name the system of each run:
run 1, Q_509 (8 x 22):
[[ -2   2  10  -7  22  13   7   4  23  25   5  -3  10  18  -1 -14  20 -15
   22  21   6 -26]
 [ 13   6  -8 -31 -10  14   3  -5  26  23  24   8  25  -8   3  -4  -7 -11
   10  -3   9   0]
 [  7  -4 -39 -14  -5 -16   4  -8  14  14   3  17   6  -3  15  19  -4  -5
   10 -24 -15  -2]
 [ -5 -22 -20  25  12 -25   6  -7   8   3  14  11  -4  20 -12  -7   0  -1
   27 -22   5  -6]
 [  4 -17   3   5 -16  -3   8 -24  -3 -24  17   1  11   9 -17 -13 -23  14
   11 -18  20  14]
 [ 18  -5  -5   3 -12   4  13 -27 -21 -28 -19  -2  -6   0   6  11 -18  23
   -4 -10 -19  11]
 [  2  -4   4  30  24  14  12 -14 -12 -17 -13 -17 -19  10   5  -3  10  12
    9  17 -15 -16]
 [ -5   5  26  -8   9  30  11 -15   8 -13   3 -21   9  11   0 -14   8   4
    4  30  14 -13]]
run 2, Q_509 (8 x 22):
[[-11  -9 -18 -13   6 -26   0  -3  11  25 -25  15  10  13   5  11  13 -11
   14  -6 -12  -8]
 [  9 -17  -6  20  11  -6  -2   0   4  27  22   9  10   2 -23 -23  -6  -9
   22 -17  16   4]
 [  0 -13 -26 -14 -13   0  -1 -19  -5 -22  17   5  11 -15   4   3 -17  16
  -11 -20  18  18]
 [  8 -12 -11   3   6 -24  10  -7 -24 -20 -27  11 -12  21   1  11  -3  21
   -1 -12 -18  -3]
 [ 16  -4  17  33  19  10   8   0 -13 -12  15  -9 -16  15 -16 -20  -3  10
   10   7   3 -10]
 [  0  13  15 -18 -15  29   8 -13   5 -35  12 -16   3  -4  12   2  -7  13
  -13  17   8  -1]
 [  8  17  11 -15  -3   4  10  -1   3   2 -33  -2  -5  12  17  20   7  -2
    1  16 -34 -15]
 [  2   7  10  22  18  17   1   8  23  29  12 -10  -5   0  -2 -11  13 -23
   22  17  -4 -18]]
run 3, Q_682 (8 x 22):
[[ 27  11  -2   6  11  17 -12  28 -14  18  25   5  -9 -26  -4  -8  -5  -1
  -19   0   0   5]
 [-17  21  -7 -16  -5  -6 -10  27  13 -13   8  -1 -16  -8  24  22  12  -6
  -25   9  -4 -10]
 [-15   8  36   5 -20 -25  -6  23  16   3   4   5  -3  23 -19  -3  -2 -15
    7   1   7  -2]
 [  1  -2   5  20 -17   2 -17   6  -2  14  17  -4   3 -30 -15 -11 -17 -12
   -4 -15  10  29]
 [-25  -1 -19  -2 -12 -14 -14  -2  -8 -12 -22  -4  -6 -24  19  23   2  -1
  -22  -6  -7  17]
 [-27 -16  16  10   4 -33  -3   4 -11  -6 -29   3  -2  26 -17  -5  12   1
    3   1   9   0]
 [  6 -17   8   6  12   9  -9  -2 -25   5   5   0  13 -10 -23 -29  -5  10
   -8  -1  27  19]
 [  9   6 -14 -27   6   8  -7   9 -27  -7 -16   5   0 -20  16  11   4  16
  -35   5  -6   8]]
run 4, Q_856 (8 x 22):
[[-25 -13  -8   5  -3  -1  10 -32  30 -12   3 -12   8  14   7   1   4  -7
   28   1   8  -9]
 [ -4 -18  -4  -7 -12  10   9 -44  10   6 -16  -7  28  -2  -2  -5  -9  -2
   24  -5   4  11]
 [  7 -15 -24   0  17  15   9 -34  -9  13 -29  -6  11 -11  12   4   5   3
   11   1 -16   3]
 [ -2 -15 -16 -10  37  12  10 -19  -8   2 -18  -3   8  14   9  -8  22  11
    7  18   3 -19]
 [ 22  -5   8 -31  16  16  16 -11  -4   6  -3   8  20  22  -7 -16   5  12
    7  12   9 -14]
 [ 44  10  -8 -22   9  20  17  -1  -3  10  10  11   3   4   7   2  -7   9
    4  -1 -19 -13]
 [ 18  13 -16  -7  14   8  16   3  16 -12  21   5 -15  16  20  13   4   5
    8   5 -15 -30]
 [  1   4   6 -11 -10   0  18 -11  32 -17  26   2   2  28   2   1  -7  -1
   22  -1   5 -19]]
run 5, Q_960 (8 x 22):
[[  5   0 -13  10  23   2  -6  24  -2  -3  43   6 -13  -2  -7 -15   4   3
   -8  -2  21 -10]
 [ -6  12  17 -20 -29 -11  -1  13   0 -37  14   5  -4  10  -2   7 -12  13
  -22  -6  12   6]
 [ 22  13  22  19 -21 -15   2  16  -5   8  -6   9 -15   6 -13   7 -17  -5
    6 -14 -28   6]
 [ -7   6  -1  41   4  12  -9   6  12  -2  24 -18 -21 -20   4  -3  -1 -13
    4   2  -1   0]
 [-37   6  17  -4 -25  -2  -8  -9  13 -23 -18 -19   2  -6   8  11   2  -7
   -9  13   8  11]
 [  0  -4  17   6  -8  -7  -6  -4  -6  35 -38  -1  13  -7 -11  -2   1 -16
   10   1 -16  15]
 [ -5  -9 -26  13  28  18 -14   0  -5  27   5  -8   3 -32   8 -10  14  -9
   -5   6   9   5]
 [-28  -4 -10 -34   6 -10 -10   7  -5 -12 -14   3  11   1  10   5  17   8
  -25   9  21   0]]
run 6, Q_575 (8 x 22):
[[-10  18  21  -6  -5 -21   1  30  14   0  -7   8 -14  25   3  13  13  -9
   -2  12 -12 -20]
 [ 12   7  19  16 -11   2  -3  13  20  24  32   2   2  -1 -19 -15 -12 -21
   19  -7   5   3]
 [-11   5 -19  -8 -28   2 -12  -9  14   0   7  -4   7 -34  14  16 -14 -10
  -10 -12   0  23]
 [-33 -12  -6  13  -2 -35  -7  -2   0  -2 -30   2  -6  10   2  13  10  -5
    5  -6  -5   3]
 [ -7 -23   8  27  15  -2  -2 -10  -6   9   7  -4   8   7 -29 -30   0  -1
   18  -4  25   8]
 [  5  -8  -7 -20  -4  21  -3 -21 -23 -11 -10  -6  17 -24   3  -5  -8  17
  -20   0  13  22]
 [  4   0  -3  -4  19 -10   2   9 -28  -6 -37   5 -13  10   8  12  13  15
  -17   9 -20  -9]
 [ 15   3  13  10  29   9   3  24  -5   6  24   2 -11  17 -14 -22  11   3
    2  14  12 -21]]
run 7, Q_575 (8 x 22):
[[ 11   3 -37  12  11  11   5 -10  16  10  17  -2 -11 -16  23  14  -1  -8
   14  -8 -19 -10]
 [-31  -4 -10 -14  -2  -8   7 -13  31 -20   8  -4   4  19  13   7  11  -3
   12   6  14 -17]
 [  8 -13  16  -4 -16  -6  16 -27  10   7 -11   4  21  23 -17  -8 -14  -1
   30 -10  -3   3]
 [ 21 -12 -33  14   8  15   9 -31  -5   4   3  -3   1 -19  11   4 -12   6
   13 -15 -16   7]
 [-20  -8 -23  -7  16   1   9 -18   5 -31  -5  -8  -6  12  22  11  15  14
   -1  11   4 -18]
 [  8  -6  26  -7   3   3  21 -16   4  -8 -10   0  10  38 -14 -13   2   9
   21  11   2 -18]
 [ 40   4  -7  -2   2  31  15 -19  -1   9  10  -3   5 -11   4  -3 -15   5
   11  -2 -19  -1]
 [ -3  11 -26 -14   9   9   8  -5  14 -15   1  -4 -12  -3  35  25  10   3
   -5  10 -17 -20]]
run 8, Q_89 (8 x 22):
[[-32   8  -9  -9  14   9  -9   7  10  -9  -5 -15  -6 -10  23   8  25  -5
  -17  25  10 -10]
 [ -5   3  37 -10  -7 -14   3  10   6  17 -22   6  11  30 -19  -8   8 -10
   12  10  -2  -8]
 [ 30   2  -9   2  -1  13  -4   6   5  34  28   9  10 -19  -8 -10 -14 -11
    8 -13  -1   9]
 [-22   4 -35 -18  -1  -9 -10   4  12  -7   5   4  -3 -18  27  22   9  -4
  -17  -4   1   0]
 [-12 -10  12   2  -7 -36   8   1   2 -10 -18  12  -2  39 -13   4   2   2
   14  -9  -2  -8]
 [ 26 -11   0  13  -6   7   5 -10  -8  -2  28   5   6  -4 -21 -19 -25   9
   10 -20  10  13]
 [ -5   4 -22  -9  -4  13  -5 -10 -12 -27  -2  -9  -8 -27  26  18  -3  13
  -27   3  -4  10]
 [-13  -1  19  17  11 -14   6   2 -10 -13 -33  -6 -17  27  -2   5  15   5
    5  14 -13 -14]]
run 9, Q_89 (8 x 22):
[[ 14  19   0  -9   9 -15  -4  40 -11   4   0  18 -21   8   5  12   8   3
  -21   2 -17 -14]
 [  2  13  12  11  -2 -15  -3  36  14  -6  37   9 -19  16  -9  -3  -1  -6
   -1  -3   7 -14]
 [ -5  19  18  -5 -40  -7  -7  15  15 -17  25   1  -4  -6  -2   9 -20  -6
  -12 -11   5  12]
 [ -6   9   5  23 -31 -16  -7   3   3  -5 -11  -4 -16 -14   4  19 -15 -10
   -1 -14 -24  17]
 [-26 -14  -1  45  -1 -13 -11  -7   3  -3   0 -14 -11  -9  -9  -5   0 -11
   11  -7   5  13]
 [-28 -15  14   7  -9   0 -14 -14 -11  -4 -17 -14  15 -14 -15 -14  -1  -1
   -8   3  25  27]
 [  3 -10   3   3   8  -1 -12  -1 -33  21 -38   0   8 -16  -9  -7   4   3
  -15   2  -6  21]
 [  1  -9 -13  11  40  -1 -12  21 -23  22  -3   5  -6  -7  -5 -15  21   0
  -12   8   9  -5]]
run 10, Q_960 (8 x 22):
[[ 10   9  -7   9  -1  -6  -2  22 -16 -32  24   6 -27  -1   3   6  -9  18
  -24  -8   1  -1]
 [ -3  14  35  17 -15 -17   1  22  -1 -25   3  -1 -23  22 -11   4  -6   2
   -5   3  -6  -6]
 [  8  15  37  26 -20  13  -3   7   7   3   9 -15  -9  -9 -13  -6 -15 -13
    6   5  -7   9]
 [-13  16   5  13 -16  17 -11  -3  10  -1  -7 -21 -10 -31  19  15  -1 -15
   -9  11 -15  10]
 [-32   4   6   2  -3 -10 -11   3  14  20 -30 -10   3  -6  10  10  19 -23
    4  14  -8   0]
 [-16 -12  -1  -5   5   1 -14  -4   8  40 -10  -2  25 -14 -10 -16   9 -20
    8   4  17  12]
 [ -5 -10 -31 -24   6   1 -13  -3 -13  15  -5   8  19 -27   7   0   3   2
  -19  -8  15  18]
 [ -3 -11 -22 -14  17 -29  -6  19 -21   3 -10  23  -2  10  -3   3  10  12
  -16 -12   6  -1]]
run 11, Q_455 (8 x 22):
[[ -8  -8  10  24  23  11   1  -5 -26 -25 -12 -17 -15   5  -3 -10  11  17
  -10  18   6  -4]
 [  9   4  33 -11   6  27   2  -3 -18  -1 -13 -13  10  -2  -9 -18   3   9
  -12  25  11   5]
 [ 27  16  10  -8   8  23  -6  16 -10  34  -8   0   3 -21   2  -4   2  -7
  -11  14 -16   2]
 [ -1  18  -4  -6  19   4 -10  35  12  24  14   3 -10  -7  11   4  20 -17
  -10  16  -4 -18]
 [-18  10   9 -26 -13 -15 -10  26  26  10  20  11  10   9  -3   0   7 -16
   -3   2  19  -6]
 [ -2  -1  -6  -6 -32 -26  -9   9  14  15  10  17  10  -7  -8   7 -17 -13
    5 -29   1  18]
 [-15 -10 -26  26 -10 -30  -8   2   0 -12   4   6 -17  -7   4  15  -7  -1
   -1 -26  -5  11]
 [-28 -15   5  17  -6 -19   0 -11 -10 -39  -9  -6  -9  14  -7  -1  -1  15
   -5  -5  15   7]]
run 12, Q_856 (8 x 22):
[[-16   6  36 -16 -13  -8   4   1  12   7 -29  -3  11  24  -8   0   9 -11
    9  17  -2  -7]
 [ 20  -5  -3  12   8  10  -5   3   6  45  11   5  13 -16 -13 -16  -5 -18
   17  -7  -2   6]
 [-10   6 -35 -21  10  10  -9   3   4  -1   7  -1   0 -26  30  15  10  -1
  -21   4   3  -2]
 [-15  -4   6 -21  -4 -34   6   7   4  -5 -22  17   5  34  -3   9  10   2
    3  -2  -2 -12]
 [ 23 -17  -6  13   5  -8   3  -2  -7  16  22  15   8   5 -25 -20 -15   3
   16 -25  10   9]
 [  9   3 -26  -7  -3  15   0 -11 -14 -29  13  -3  -9 -23  20  12 -10  19
  -22  -6  -2  10]
 [ -9   3  21   5  -5 -18  11  -3  -6 -29 -26  -3 -17  32   1  12   4  11
    2   7 -15 -12]
 [ 11  -7  24  30   8  11   5  -3   3   9  18  -8   1   9 -26 -27  -8  -4
   23   2  11  -1]]
run 13, Q_682 (8 x 22):
[[  4 -12 -22  19  15 -16   3  -5  14  33   0  10   0   7  -4  -1   4 -16
   30 -14 -13  -9]
 [-12 -17 -31  -7   1   3   6 -28  17 -12  26   0  13  -1   6  -5  -4   4
   12 -13  23   0]
 [ 17  -6  -4 -23 -21  -9  17 -24  -4 -19 -13  11  11  17   2  12 -20  17
    6 -18 -13   4]
 [ 27 -10 -10  32  18  -3  13  -8 -16  -1  -1   4 -18  13  -5  -3  -6  13
   16 -11 -22 -10]
 [ -2  -1 -10   9  16  27  11 -19   5 -32  21 -19 -10   1  13  -4   3  13
    0  14   9 -15]
 [ 12  16  31 -20 -15  20  17 -14   7 -16 -14  -9   5  16   6   6  -6   6
    4  19 -13 -10]
 [ 24   8  13  23  12  19   6   2   5  32  -4  -6  -6  -4  -2  -5   1 -14
   21   9 -25 -10]
 [-16   4 -20   0  11  23  -3 -12  30  10  16 -15   4 -18  22   2  13 -17
   10  14   6 -10]]
run 14, Q_455 (8 x 22):
[[-12 -13 -25  -5  39   1  -5   6 -17  -4  -1   2  -2   0   8  -8  24  12
  -16  11  17 -11]
 [ 10  -1  10 -43   1   0   4   9 -16  -8  -3  14  18  15  -9  -8   1  18
  -19   4  18  -1]
 [ 44  11  -4 -10  -6   0   3  18 -15  11  16  21  -3  -5  -5   3 -19   9
   -9 -16 -14   4]
 [  8  20 -12   7   1   2   0  25   9 -20  31   2 -29  -4  18  16  -1   2
  -13   0 -11 -15]
 [-14  18  32  -8 -27  -7   5   9  22 -28  12  -5  -8  21  -1   7  -6  -3
    1   7   4  -9]
 [  6   4  24  20 -31   0   2 -11  16  10   4  -6   4  -3 -15  -2 -23 -15
   22 -12 -10  16]
 [-17  -3 -15  35   2   6  -7 -17  11   6  -7 -19 -11 -24  15   9   2 -15
   11  -1 -13   8]
 [-39 -13   7   5  12  -7  -2 -14   4  -4 -33 -15   5  12   1  -3  24  -5
    6  19  10  -4]]

runs to name:
run 15 (2 x 22):
[[ 28  13  38   3  -2  17  11   6 -18  -8  -7  -4  -6  13 -12  -8  -7  11
   -3  14 -13  -5]
 [ 17  21   5  14  10  32  -3  12   6  10  20 -14 -15 -22  13   0   2  -9
   -6  18 -14  -7]]
 => Q_89
run 16 (2 x 22):
[[  4   4  17 -11 -26  20  11 -22  12 -29  21 -12  11   2  -1  -5 -19   9
    2   2  15   7]
 [ 13  11  12  12 -21   9   9 -19   5   0 -23 -11  -6  -7  10  18 -14  -5
   11   1 -36   5]]
 => Q_856
run 17 (2 x 22):
[[-11   4  15 -14  -6 -12   4  10 -12 -43   1   2 -10  23  -1   3   3  21
  -20   6  11  -6]
 [ 32  14  34  14 -12   5   8  10 -15 -11   1   1 -14  11 -15  -3 -17  10
   -1   0 -18   1]]
 => Q_89
run 18 (2 x 22):
[[ -4   4  13  -4 -20 -19   5  -1 -17 -38 -20   3 -12  16   3  16  -9  19
  -15  -5 -12   5]
 [  9  -6  24  45   5  -6   5   3 -12  -4   1  -6 -17  14 -24 -17  -7   2
   16  -3  -4   0]]
 => Q_856
run 19 (2 x 22):
[[ -8   3  23  37 -10  12  -6 -11  -1   4 -17 -24  -7 -17  -4  -2  -4 -13
    9   9 -12  13]
 [-24  -3  12  22  14  14 -10  -6  -1  14 -25 -23   1 -15   2  -8  18 -14
    2  23   2   3]]
 => Q_455
run 20 (2 x 22):
[[-23  -7   5   4  19  -7   2  -1 -16 -27 -26  -9 -11  18   6   2  21  14
  -12  19   6 -11]
 [  7  -2  37  -6  11  13   2   5 -16   2  -6  -3  11  15 -22 -26   6   8
   -4  19  18   0]]
 => Q_682
run 21 (2 x 22):
[[ -6  -7  16   5 -26 -31   5  -2  -8 -30  -7   9  -6  24 -16   4 -17  12
    1 -19   0  10]
 [ 13 -11   8  38   2   0  -2  -4 -30 -15   1  -7 -14  -7 -16 -10 -14  13
   -4  -9  -3  16]]
 => Q_682
run 22 (2 x 22):
[[  1   3  -7  12   8 -28 -12  41  -1  13  24  18 -17   5 -11  -2   3  -8
   -7 -13   5  -4]
 [-11   6   5  -4 -22 -22 -13  25   3 -16  28  12  -5  -1  -9   1 -11   1
  -17 -16  20  11]]
 => Q_89
run 23 (2 x 22):
[[  3  -2 -11 -27   0 -12  13   2  10 -25  26  16   2  27   0   1  -2  15
    0  -8  17 -16]
 [ 37   8  13   0 -17  -4  13   7  -6 -15  22  14  -8  15 -12   0 -26  13
    2 -17 -10   0]]
 => Q_682
run 24 (2 x 22):
[[ -2   5   8  -8  -3  32  -1  -9  11 -15  31 -17  10 -16   1 -14  -6   3
   -8  13  25   4]
 [  4  19  19 -20 -28   3   3  -4   6   0 -30  -3   2  -3  14  23  -6  -5
   -5   9 -28   3]]
 => Q_856
run 25 (2 x 22):
[[ 38   4 -14  -6   9  -5   9  11  -8  29  -5  21  -2   6   1   7  -3   1
    8 -12 -29 -10]
 [  4   4 -30  -1  12   0   2  13  17  -8  45   8 -12  -1  11   3   2   0
    0  -8  10 -16]]
 => Q_575
run 26 (2 x 22):
[[  0   9  17 -25  -9 -19  13   6  10 -13 -14  12  -1  38   2  12   5   4
    4   5 -10 -21]
 [ 26  -2  14  27   5   6   4   9   2  17  28   4  -4   6 -24 -22 -12  -7
   20  -9   2  -2]]
 => Q_682
run 27 (2 x 22):
[[-11   8  14 -38 -11   6 -10  12  -6 -12   2   1  15  -7   0  -3   2   6
  -29  10  24   9]
 [ 22  10  16  -3 -13 -20  -3  24 -15  20 -20  18  -7   5  -9  10  -7  -3
   -6 -10 -26   6]]
 => Q_856
run 28 (2 x 22):
[[ -3  18  39 -26  -8  15   2   8  11   4  -9  -8  13  11  -3  -6   7  -7
   -3  28   5  -9]
 [ 24  16   9  -3  -4   8  -3  17  13  43   6   7   5 -10  -2   0  -3 -22
   11   1 -20  -1]]
 => Q_856
run 29 (2 x 22):
[[-30  -4   9  12 -18   7 -10 -13  13 -18  16 -19   7 -16  -5  -8  -6  -7
   -3   3  27  18]
 [-14   2  16   0 -26  -3  -9 -12  -6   7 -40 -10   9 -18   1  10  -6  -7
   -6   2 -13  25]]
 => Q_856
run 30 (2 x 22):
[[-12   2  34 -24 -21  -9   3  -3  17   5 -13   3  21  23 -14  -6  -1  -9
   11   8  12   1]
 [ 18  -9 -16  17  -5  -1  -4  -7   3  34   7   8   8 -20 -10  -4 -16 -14
   17 -21 -10  17]]
 => Q_455
run 31 (2 x 22):
[[ -6   6  -3 -50   0   2   6   0  14   1  -8   8  19  13  13   8  12   2
   -5  13   7 -14]
 [ 31   4  -3 -15   0  -8  17   2   8  18   1  21   4  24  -2   5  -7   0
   21 -11 -22 -17]]
 => Q_89
run 32 (2 x 22):
[[ 10  18  24  12 -11  25   7  -9  -2 -15 -15 -20 -14  -7  11  10  -5   2
   -2  18 -25  -1]
 [  0  11  30  22  11  19   4   3  11  15  -9 -18  -7   5  -2  -7  12 -15
   16  26 -12 -15]]
 => Q_455
